Some points:
[ 10   6 -21  19  -9 -14 -51   7  87  -1   9 -20  -5 -38  40  17   6   3
  -2  15 -26 -42 -22 -13 -12   0   3  -6  16 -11  -8  48]
[-79  33  49  37  -7 -34 -47  28 -37 -49  11  -6  13  57  31 -18 -48 -15
  49  -6   5   0 -23 -56 -24  15  12  -9   0   2  17  34]
[ 19   3  -6   0   5 -55  11  20 -44 -53  39 -61 -74   2 -66  18 -36  -6
 -33  22 -55  24 -27 -11  16 -28  29 -12  19  27 -33 -52]
[  5 -44  12 -59 -24  -6 -17  -3  29 -32 -50 -20  47   5  54  -8  15 -29
 -16  16  11   2 -33  30 -60  -7 -53 -41 -29  33  24 -35]
[ 30  17 -28 -16  40  -9 -53  -2   5  21 -45  29  15  16 -28 -29 -10  -5
 -16  14  11  39  28 -51 -12 -14 -25 -55 -42  38  32  17]
[ 15  36  -3 -20  37  -6 -45  14  -3  55 -22   7  -5 -33  14 -30 -56 -11
   4  23   5  17  -8 -41 -62  -2  17   9  14  -8  34 -15]
[-61  28 -46  54  -5  22 -46  -2  11  -5  12 -26 -25 -23 -59 -45   8  54
  42 -32  17 -40  54   1 -15 -44 -84  35  -8   3  15 -27]
[ 17 -11   8 -10  -5  15  22 -17 -45 -27  20  25  18 -28  11   7  -8 -25
   5  16   5 -47  35  14 -34 -29  -8 -20 -36  38 -45   1]
[ 10  25  56 -78 -44  15  13  12   2  29 -53   5 -34 -17 -33  -8 -11   9
 -44 -78  25 -35 -14 -12  35  12  -7  11  13  25   8  -5]
[ 49 -35 -38   5  57   2  46  51  -5  -2  20  20  14 -26   1 -10 -12 -26
 -15 -16  15 -28  43 -13  35  19  -6 -32  69 -51  17 -59]
[ 54   1  40  56 -23   2 -50   1  18 -23  40  39  12  30 -12   1  14 -60
 -40 -20  12 -21  -6  34 -36   5  43  22  10  -1   5 -17]
[-10  33  14 -36 -10 -36 -14 -45  55 -10  39  85 -14  29 -24  28  41   2
 -11  12 -58 -48  24 -11  -8  -5  31   0  -9  15 -26 -11]
[-66  35 -25  -3 -10  30 -53  23 -51  17  -6  -3  30 -34 -14  26  26 -55
  -3   2  19 -40   9 -16  19  13 -14  43 -54 -11 -15 -66]
[  9  60  17   7   6  28  16  64 -12   4  47 -65 -45  21  12   8  29  17
  -7  30 -46  33  14  13 -30 -53 -71 -20  -7   7 -10   9]
[-79  19  36  92 -21 -21  12 -10 -33 -15 -31  28  25   0   0   0  33  -2
  -4 -17  31  53  11 -71 -21   2  12 -47  67   1  -2  57]
[-70   6  26  10  48 -23  -8   9  -8  35  -7 -65  -5  -2 -26   1  24 -61
   5 -38  15 -23  29  33  11  -3  50 -14 -73  44  32 -35]
[-10   4 -33 -32 -28  -8 -24   8  11  11 -42  24 -43 -17  39 -56  23  38
 -40 -30  23 -40 -41   2  59  31 -43  -4  21  15   3  13]
[ 44 -33 -15  26  29 -17  35  21  -1 -24 -13   2  44  11 -15 -62 -36   7
  19 -44 -67 -14 -10 -18  30  11  12 -21  -3 -64 -15  -2]
[ 21 -34  13 -15  40 -38 -14 -21 -39  84  67  -3   5  51  87  55  34   0
 -22 -43   3   0  37 -29  20 -55  -4  35   9 -52  -4  -3]
[-12  -6   7  29 -41  20 -33  11 -45 -35  20 -14 -13 -59 -33  32  20  51
 -32 -59 -52  43  41  12 -34 -36 -25   7  -2   7 -46 -37]
[ 51  24   4  49 -11  43 -39  31  34 -35  -3 -10  48  41 -13  10 -20 -13
  10 -33  43  -6 -36  51  31 -19  39  18  22  15  17  21]
[  6 -19  -6  41 -25 -28  50 -15  -9  36   4  28   9  25 -26  22 -22 -46
 -26  62 -35  32   0  -4  40  14 -65  72   6   7  26   9]
[  4 -66 -39 -16   2  42  -7 -30  17   2 -30   1 -21   4  30 -17  18 -28
  -6  36   6  26 -35  15 -71 -55  33  27  -1  41  18  -7]
[  2  -2  28 -21  -8 -33  17   3 -14 -22 -39 -18  40  18  -9  26  -9   9
  45  61 -30  48  27  33  35 -11   9  77  55  48  11 -28]
[-52  29  42 -11  20  27  66 -31  13 -10 -28  23   0  43  -3  47 -17   7
  14  18 -38 -51 -28  15 -13  -8  -5 -66   8 -43  38  15]
[  5  -7  24  -2   1  80   8 -34  33  68 -27 -25 -26  26   5 -11 -11   8
  26  -8  17  -9  69 -36   6   7  45 -26  52  24 -69  17]
[-15 -12  27  -7   9 -14 -19   9 -20 -29  28   3  -2 -54  23 -32   8 -12
  61  24  24  -4   2  27 -10  50 -45   5  29 -12 -22  49]
[-25 -18  14  -1  -3 -29  -2 -34 -31 -13  23  -6   7 -59  -1 -17 -24 -24
  26  -1  -6 -40   0  19 -16  25 -35 -16   2  32 -35  31]
[ 12 -44  19   6  18  16  28   0   9 -43   1  32  38 -14 -35  14  34  61
 -17  13  34  21 -15 -43 -25  32  10  21 -48  -9 -30 -17]
[ 22  -2  -8 -25 -15  -3 -12 -24 -14 -16 -36  18 -71   5  79 -55  16  90
 -18  10 -35 -40   1  19  66  37  20   6 -17  27  23   4]
[  0  -5   4  54 -11  54   7 -35  37  18 -17  21   8  13   7  49 -74 -12
  -3 -61   2  46 -45  38  19  50 -29 -35  -8 -17 -17 -35]
[ 22 -45  13  28 -46  -6  47   1   9  -8   8  -3   1  10 -31   3  36 -45
  45  32 -35 -14  23 -67   6  -4 -20  -6  31  43  85 -35]
[  2 -55  15  24  12 -57 -10  58 -16  47 -21  -7 -95 -15 -45  43  -1  31
  53  57   3  25 -60  -4  -9 -23  -9 -12  -7 -15 -35 -22]
[-18  13 -13   4 -32 -86  30  37 -15  -2 -22  10   9  46 -16  -2  38  -6
  58  30  15  33 -26  10  -7 -23  -2  17  34   2 -66 -18]
[ 14  38  -4   6  43   5  72  -1   2 -49 -19  -3  41  12 -37 -28  48  33
 -25   8  51  -3 -38 -12 -14  -4 -12  20 -33  -8 -22  12]
[ 20  24  22 -19 -62   7  13 -44  76 -23  49 -15 -18 -27  47 -38  -1  12
  32  14  60  25 -15  -5  20 -23  15 -18 -27 -19  37 -70]
[-38 -15  28 -62  46  39   6  27  18 -27  26  66  -4 -11 -24  64 -15  68
  25  16 -20 -12  -4  18  26 -19  10  -1  45 -24  76  23]
[ -1 -43   3  34  55  17  35   8  21   7  39  15   6  33 -30  -9  -6  65
  -2 -22  10 -20 -42 -39 -16  47  10  60 -41  14  -7 -15]
[ 34  14  11  49  38  10  56  -5 -38   4 -15   2   7 -34   6   9  12   0
   1  10  46 -57 -20  22 -37   7 -10  16 -19  29 -20  17]
[  41   37  -18  -14   69  -55  -66 -101  -56  -51   13  -54  -20   33
   36   87   42  -12   27  -82   39   29   35  -36    5   35   -7   26
   33  -70   11   14]
[-15 -21  21 -30  23  10  40  43  52 -18 -13 -34  48  14  32 -22 -18   0
   9 -24 -65  -4   8 -17 -43  37  27  52   1 -46 -37 -42]
[-33 -10 -13 -13  17  24  11 -14 -58 -35  50  54  17 -21  38   3 -40 -16
   8  25   3 -11  31  22  12 -29   2 -12 -36  62 -40  15]
[ 13  14 -41  19 -24   6  14  51 -17 -25 -58  46 -84  -8  67   4   5  18
 -51  -3  11   7  39  11 -19  69  22  -9 -29 -16  32  -5]
[ -5  -7   3  -3  13 -22 -41 -33 -11  35 -19  -1  44  14  12 -53 -26  23
 -50 -20  -7  15 -29  11 -50 -15 -25 -16  25  78  30   3]
[ -9 -32  43  25  11  28 -35 -20 -44  36  37 -40  31   6 -49 -47  71 -24
  -3  38 -24  25   3  98  36  59  57 -57 -13 -61  33  -2]
[ 12 -34 -63 -43 -84 -12   9  25 -46   8  29 -26  37  67  -2  30 -19  33
 -35  23  43 -24  17  10 -28  51   4 -46  26  26  19  -4]
[ -30   -9 -103  -38   -2   63   46  -55    7  -19   21   10  -30   -5
  -40  -40   16  -52    1  -32  -30   76  -65    4  -45    3   10   29
   29    1   30   23]
[ -5  38 -20   4 -13 -15  16 -24  64   3  40 -70  36 -68  53  38 -31  29
 -27  37   5  -2 -11 -44  22   5  61 -35  12  10   2   9]
[ 59  56   1 -30 -13 -22 -21   3  -5  35 -12  42  35 -55  -4 -41 -25  11
  41 -22 -17  53   8 -30   4 -16  31  -3 -32 -10   8 -10]
[ 21 -28 -55 -23 -62 -34  30  13  -6  32 -19 -36   1  15 -33  18 -14  16
  17   6 -14  -5  45  33 -65  17  19  20 -55  -8  52  96]
[  2   6  67 -42 -21  30  11 -16  10  14  18  -8 -51  11 -15 -59 -70 -22
 -55  17  48  19  36 -42  21  18   8  20  20 -56 -25  46]
[-60 -27  -2  -9  38 -13 -57  41 -25  39  11 -15  39   7 -48 -32  32 -41
 -24  10  13  19  21  73  42  39  48 -37 -17 -28   3 -18]
[-28  49 -21  29 -28  55 -38 -26 -73   3 -35 -35  38 -24  -7  11  26  20
 -30  41 -21 -55 -23   8  -5 -53 -15  36 -22 -47   1 -44]
[ -3  35 -29  -7  33 -10  14  49  -2 -14  40 -52 -57  22 -12  11 -14   9
   8  22 -29  53  20  36   7 -31 -55 -11 -19  23 -44   6]
[ -19  -75  -12    5    2  -48   36   -7    3   13   -9   -7   -2   -1
   55  -13  -13  -23   -3  -55   44  -24   26   22   53 -104   29  -16
    2  -81   -2   18]
[ 28  11  37 -81 -33  65  21  45 -12  27   2  -2 -25  -8  11  -1  20 -23
  24 -64   2 -19 -49 -46  60  13  14   2 -12  23   1  41]
[ 49  77 -20  11 -21  -4  18 -36  26  53   6  28   5 -14  31 -26 -32  25
  47 -15  14  15 -15  26 -10  10  -1 -27   9  -8  -2 -44]
[  8   6 -34  -9  -4 -10 -46  22  81  -5  33  44  16   0  29  54  32  -1
 -41   4 -10  -4   4  13   9 -12   0   1  -6  19 -40  38]
[ -7  15  19 -15  40 -31   6 -14  66 -15 -28  58 -45  -7 -46  32   3  -7
 -15  11  12 -54  13  44 -17 -17  -3  18  23 -20  11  37]
[ 50 -40  -1  14  -1  67 -46 -34  22   6 -24 -13  16  14 -13  19 -31  -7
  10  17   2  13 -13 -52  56   9  -4 -23 -15 -28 -57  32]
[-11 -17  -8  54  -5 -24  34  -2  16  -6 -57   0  13   2  -3  25  22 -39
   5  33 -20  45   3   0  47   2 -48  51  18  44  23  21]
These points spread out most along one direction. Take the direction at right angles to it along which they spread out most. Then take the direction at right angles to both along which they spread out most. Go by this last direction. Where along it does each point below lie, from 0 to 99? The average is 50, and the first point in the table lies past the average. One standard deviation of the points above along it is 16.
[-15 -12  27  -7   9 -14 -19   9 -20 -29  28   3  -2 -54  23 -32   8 -12
  61  24  24  -4   2  27 -10  50 -45   5  29 -12 -22  49] 50
[ -19  -75  -12    5    2  -48   36   -7    3   13   -9   -7   -2   -1
   55  -13  -13  -23   -3  -55   44  -24   26   22   53 -104   29  -16
    2  -81   -2   18] 69
[-11 -17  -8  54  -5 -24  34  -2  16  -6 -57   0  13   2  -3  25  22 -39
   5  33 -20  45   3   0  47   2 -48  51  18  44  23  21] 65
[  41   37  -18  -14   69  -55  -66 -101  -56  -51   13  -54  -20   33
   36   87   42  -12   27  -82   39   29   35  -36    5   35   -7   26
   33  -70   11   14] 87
[-66  35 -25  -3 -10  30 -53  23 -51  17  -6  -3  30 -34 -14  26  26 -55
  -3   2  19 -40   9 -16  19  13 -14  43 -54 -11 -15 -66] 19
[-12  -6   7  29 -41  20 -33  11 -45 -35  20 -14 -13 -59 -33  32  20  51
 -32 -59 -52  43  41  12 -34 -36 -25   7  -2   7 -46 -37] 45
[-28  49 -21  29 -28  55 -38 -26 -73   3 -35 -35  38 -24  -7  11  26  20
 -30  41 -21 -55 -23   8  -5 -53 -15  36 -22 -47   1 -44] 22
[ 50 -40  -1  14  -1  67 -46 -34  22   6 -24 -13  16  14 -13  19 -31  -7
  10  17   2  13 -13 -52  56   9  -4 -23 -15 -28 -57  32] 59
[ 22 -45  13  28 -46  -6  47   1   9  -8   8  -3   1  10 -31   3  36 -45
  45  32 -35 -14  23 -67   6  -4 -20  -6  31  43  85 -35] 63
[-25 -18  14  -1  -3 -29  -2 -34 -31 -13  23  -6   7 -59  -1 -17 -24 -24
  26  -1  -6 -40   0  19 -16  25 -35 -16   2  32 -35  31] 40
[-18  13 -13   4 -32 -86  30  37 -15  -2 -22  10   9  46 -16  -2  38  -6
  58  30  15  33 -26  10  -7 -23  -2  17  34   2 -66 -18] 71
[  5 -44  12 -59 -24  -6 -17  -3  29 -32 -50 -20  47   5  54  -8  15 -29
 -16  16  11   2 -33  30 -60  -7 -53 -41 -29  33  24 -35] 21
[-33 -10 -13 -13  17  24  11 -14 -58 -35  50  54  17 -21  38   3 -40 -16
   8  25   3 -11  31  22  12 -29   2 -12 -36  62 -40  15] 39
